a =
[[120 107 114 125 126 141]
 [123 113 118 122 121 143]
 [119 105 115 128 126 143]
 [122 109 116 125 125 142]
 [122 112 117 124 121 141]
 [121 109 117 124 124 142]
 [121 108 116 126 126 142]
 [119 106 115 127 127 141]]
Rows and columns are counted from 1.
row 1 col 1: 120
row 8 col 5: 127
row 8 col 1: 119
row 3 col 4: 128
row 1 col 2: 107
row 8 col 3: 115
row 6 col 4: 124
row 2 col 3: 118
row 6 col 1: 121
row 5 col 1: 122
row 3 col 5: 126
row 3 col 6: 143
row 2 col 1: 123
row 5 col 3: 117
row 5 col 5: 121
row 3 col 2: 105
row 1 col 5: 126

m =
[[126 132 138 120 142 122 113 126 113]
 [132 132 122 123 127 132 132 124 128]
 [129 133 129 121 136 127 122 125 120]
 [118 121 151 134 145 113 107 138 117]
 [126 122 129 136 123 127 131 132 134]
 [127 131 132 124 137 126 122 128 122]
 [136 133 111 123 117 139 143 121 136]
 [138 131 102 127 103 145 155 120 147]
 [125 122 131 136 124 126 129 133 134]
 [130 122 116 139 109 136 147 130 148]]
Indices start at 1.
(1, 1) = 126
(9, 1) = 125
(3, 7) = 122
(4, 8) = 138
(10, 2) = 122
(9, 9) = 134
(9, 2) = 122
(5, 7) = 131
(8, 5) = 103
(6, 1) = 127
(6, 2) = 131
(7, 1) = 136
(10, 9) = 148
(5, 8) = 132
(2, 6) = 132
(3, 5) = 136
(1, 3) = 138
(7, 9) = 136
(6, 7) = 122
(2, 7) = 132
(1, 7) = 113
(10, 4) = 139
(4, 5) = 145
(1, 5) = 142
(2, 3) = 122
(4, 4) = 134
(8, 2) = 131
(4, 3) = 151
(2, 1) = 132
(6, 3) = 132
(7, 6) = 139
(10, 8) = 130
(7, 4) = 123
(8, 9) = 147
(6, 9) = 122

grid =
[[135 130 137 112 137 128 127 140 121 127 136]
 [133 120 132 133 116 124 122 129 142 115 122]
 [119 129 121 143 129 132 134 117 126 123 115]
 [139 122 138 119 122 123 121 139 137 118 131]
 [135 130 135 111 135 128 127 140 122 130 138]
 [130 130 127 117 128 125 124 132 125 146 143]
 [118 132 120 141 133 133 135 117 123 128 118]
 [131 131 136 120 141 133 133 136 118 115 124]
 [132 131 130 113 132 126 126 136 123 141 143]
 [137 120 135 124 116 122 120 135 141 120 130]
 [117 132 117 140 130 132 134 115 123 137 123]
 [131 125 134 131 131 130 130 131 129 106 116]
 [126 122 126 142 118 126 126 122 139 117 117]
 [134 120 132 131 113 122 120 130 143 121 127]]
Indices start at 1.
(1, 1) => 135
(7, 4) => 141
(7, 5) => 133
(6, 11) => 143
(2, 10) => 115
(7, 11) => 118
(11, 3) => 117
(1, 9) => 121
(11, 8) => 115
(13, 11) => 117
(9, 7) => 126
(10, 9) => 141
(10, 6) => 122
(8, 9) => 118
(5, 6) => 128
(14, 9) => 143
(1, 11) => 136
(7, 3) => 120
(6, 7) => 124
(9, 8) => 136
(2, 6) => 124
(2, 1) => 133
(6, 5) => 128
(13, 7) => 126
(12, 4) => 131
(10, 8) => 135
(3, 1) => 119
(4, 2) => 122
(14, 2) => 120
(3, 11) => 115
(7, 10) => 128
(3, 3) => 121
(4, 4) => 119
(2, 2) => 120
(6, 6) => 125
(5, 5) => 135
(10, 1) => 137
(5, 2) => 130

X =
[[117 117 133 117 131 117 116 132 131 132 124 118 117 119 126 132]
 [105 105 137 105 136 105 104 136 135 133 118 106 105 107 130 136]
 [144 145 120 144 121 144 145 121 121 125 138 144 144 143 131 121]
 [135 136 126 135 126 135 135 126 126 126 129 135 135 134 127 126]]
Indices start at 1.
(1, 1) = 117
(1, 15) = 126
(3, 2) = 145
(1, 3) = 133
(3, 15) = 131
(4, 1) = 135
(3, 14) = 143
(2, 9) = 135
(1, 11) = 124
(2, 7) = 104
(2, 11) = 118
(2, 8) = 136
(1, 2) = 117
(2, 14) = 107
(3, 5) = 121
(2, 4) = 105
(1, 13) = 117
(1, 5) = 131
(1, 6) = 117
(3, 7) = 145

x =
[[132 120 122 114]
 [126 121 117 120]
 [117 135 123 118]
 [128 135 145 145]
 [145 129 135 143]
 [124 141 135 127]
 [131 148 134 130]
 [131 125 120  98]
 [123 107 120 141]
 [106 149 135 135]
 [125 122 120 119]]
Rows and columns are counted from 1.
(1, 1) = 132
(5, 4) = 143
(9, 1) = 123
(11, 3) = 120
(8, 1) = 131
(7, 1) = 131
(5, 2) = 129
(6, 4) = 127
(3, 3) = 123
(1, 2) = 120
(9, 4) = 141
(1, 4) = 114
(7, 2) = 148
(10, 2) = 149
(3, 2) = 135
(7, 3) = 134
(10, 4) = 135

data =
[[129 127 128 127 127 130 128 126 127 126]
 [114 140 132 136 132 112 138 141 135 144]
 [112 140 130 135 132 111 140 140 136 142]
 [129 126 128 128 127 130 127 127 126 127]
 [142 117 125 122 124 143 118 117 120 114]
 [154 106 122 114 120 157 109 106 114 100]]
Rows and columns are counted from 1.
(1, 1)	129
(3, 3)	130
(1, 8)	126
(3, 6)	111
(5, 2)	117
(5, 7)	118
(6, 6)	157
(4, 2)	126
(1, 6)	130
(4, 6)	130
(1, 2)	127
(4, 1)	129
(2, 9)	135
(5, 6)	143
(5, 3)	125
(2, 7)	138
(3, 1)	112
(5, 1)	142
(6, 2)	106
(2, 10)	144
(4, 3)	128
(6, 4)	114

A =
array([[138, 129, 129, 109, 127, 130, 140, 140, 122, 124],
       [150, 126, 132, 123, 127, 119, 136, 138, 124, 135]])
Rows and columns are counted from 1.
(1, 1) => 138
(1, 6) => 130
(2, 8) => 138
(2, 6) => 119
(1, 9) => 122
(1, 8) => 140
(2, 5) => 127
(1, 5) => 127
(1, 3) => 129
(2, 2) => 126
(1, 4) => 109

W =
[[123, 134, 129, 140, 121, 132, 123, 116, 120, 143, 152],
 [130, 134, 128, 140, 116, 132, 127, 116, 120, 134, 152],
 [129, 134, 128, 140, 117, 132, 127, 116, 120, 134, 152],
 [126, 134, 129, 140, 121, 132, 123, 116, 120, 144, 152],
 [119, 137, 129, 142, 122, 132, 123, 116, 120, 140, 150],
 [127, 134, 129, 140, 121, 132, 123, 116, 120, 141, 152],
 [130, 134, 128, 140, 116, 132, 127, 116, 120, 134, 152],
 [127, 134, 129, 140, 121, 132, 123, 116, 120, 140, 152],
 [122, 134, 129, 140, 121, 132, 123, 116, 120, 142, 152],
 [127, 134, 129, 140, 118, 132, 124, 116, 121, 135, 152],
 [119, 137, 129, 142, 122, 132, 123, 116, 120, 140, 150],
 [131, 134, 128, 140, 116, 132, 127, 116, 120, 135, 152],
 [131, 134, 128, 140, 116, 132, 127, 116, 120, 135, 152],
 [127, 134, 129, 140, 118, 132, 124, 116, 121, 135, 152],
 [126, 134, 129, 140, 121, 132, 123, 116, 120, 144, 152]]
Indices start at 1.
(1, 1)	123
(3, 8)	116
(14, 3)	129
(11, 4)	142
(10, 10)	135
(6, 11)	152
(7, 7)	127
(8, 1)	127
(10, 5)	118
(10, 2)	134
(7, 11)	152
(6, 3)	129
(1, 9)	120
(6, 10)	141
(3, 2)	134
(8, 9)	120
(4, 10)	144
(2, 7)	127
(2, 8)	116
(13, 1)	131
(1, 6)	132
(10, 8)	116
(14, 4)	140
(7, 4)	140
(5, 1)	119
(12, 5)	116
(13, 3)	128
(15, 7)	123
(12, 4)	140
(10, 11)	152
(15, 4)	140
(11, 2)	137
(13, 4)	140
(10, 7)	124
(7, 10)	134
(15, 2)	134
(7, 8)	116
(5, 8)	116

B = ((125, 129, 133, 110, 128, 131, 146, 130, 138, 138, 112, 126, 138, 115), (129, 128, 124, 133, 124, 132, 130, 131, 134, 123, 104, 111, 142, 126), (131, 139, 130, 114, 132, 127, 143, 123, 119, 117, 138, 121, 134, 107), (117, 135, 127, 119, 135, 126, 129, 136, 121, 131, 112, 131, 117, 136), (135, 139, 136, 123, 116, 134, 109, 114, 126, 114, 128, 128, 118, 127), (136, 137, 117, 133, 127, 131, 112, 140, 127, 132, 136, 130, 124, 133), (127, 137, 126, 114, 130, 127, 112, 137, 123, 120, 137, 130, 129, 140), (133, 134, 128, 131, 131, 130, 117, 131, 135, 138, 122, 128, 130, 127), (135, 140, 129, 135, 120, 117, 132, 137, 137, 132, 137, 130, 111, 128), (130, 121, 128, 124, 123, 122, 118, 133, 130, 118, 135, 129, 130, 129), (127, 126, 125, 113, 127, 132, 105, 131, 133, 127, 133, 125, 110, 124))
Rows and columns are counted from 1.
(1, 1) => 125
(8, 3) => 128
(10, 10) => 118
(5, 8) => 114
(6, 10) => 132
(10, 2) => 121
(5, 3) => 136
(4, 13) => 117
(2, 10) => 123
(11, 10) => 127
(5, 11) => 128
(4, 6) => 126
(9, 7) => 132
(6, 1) => 136
(9, 12) => 130
(11, 3) => 125
(9, 13) => 111
(2, 11) => 104
(4, 12) => 131
(1, 12) => 126
(9, 8) => 137
(5, 7) => 109
(2, 4) => 133
(6, 12) => 130
(7, 1) => 127
(2, 2) => 128
(1, 10) => 138
(10, 11) => 135
(7, 12) => 130
(6, 5) => 127
(9, 2) => 140
(10, 9) => 130
(3, 12) => 121
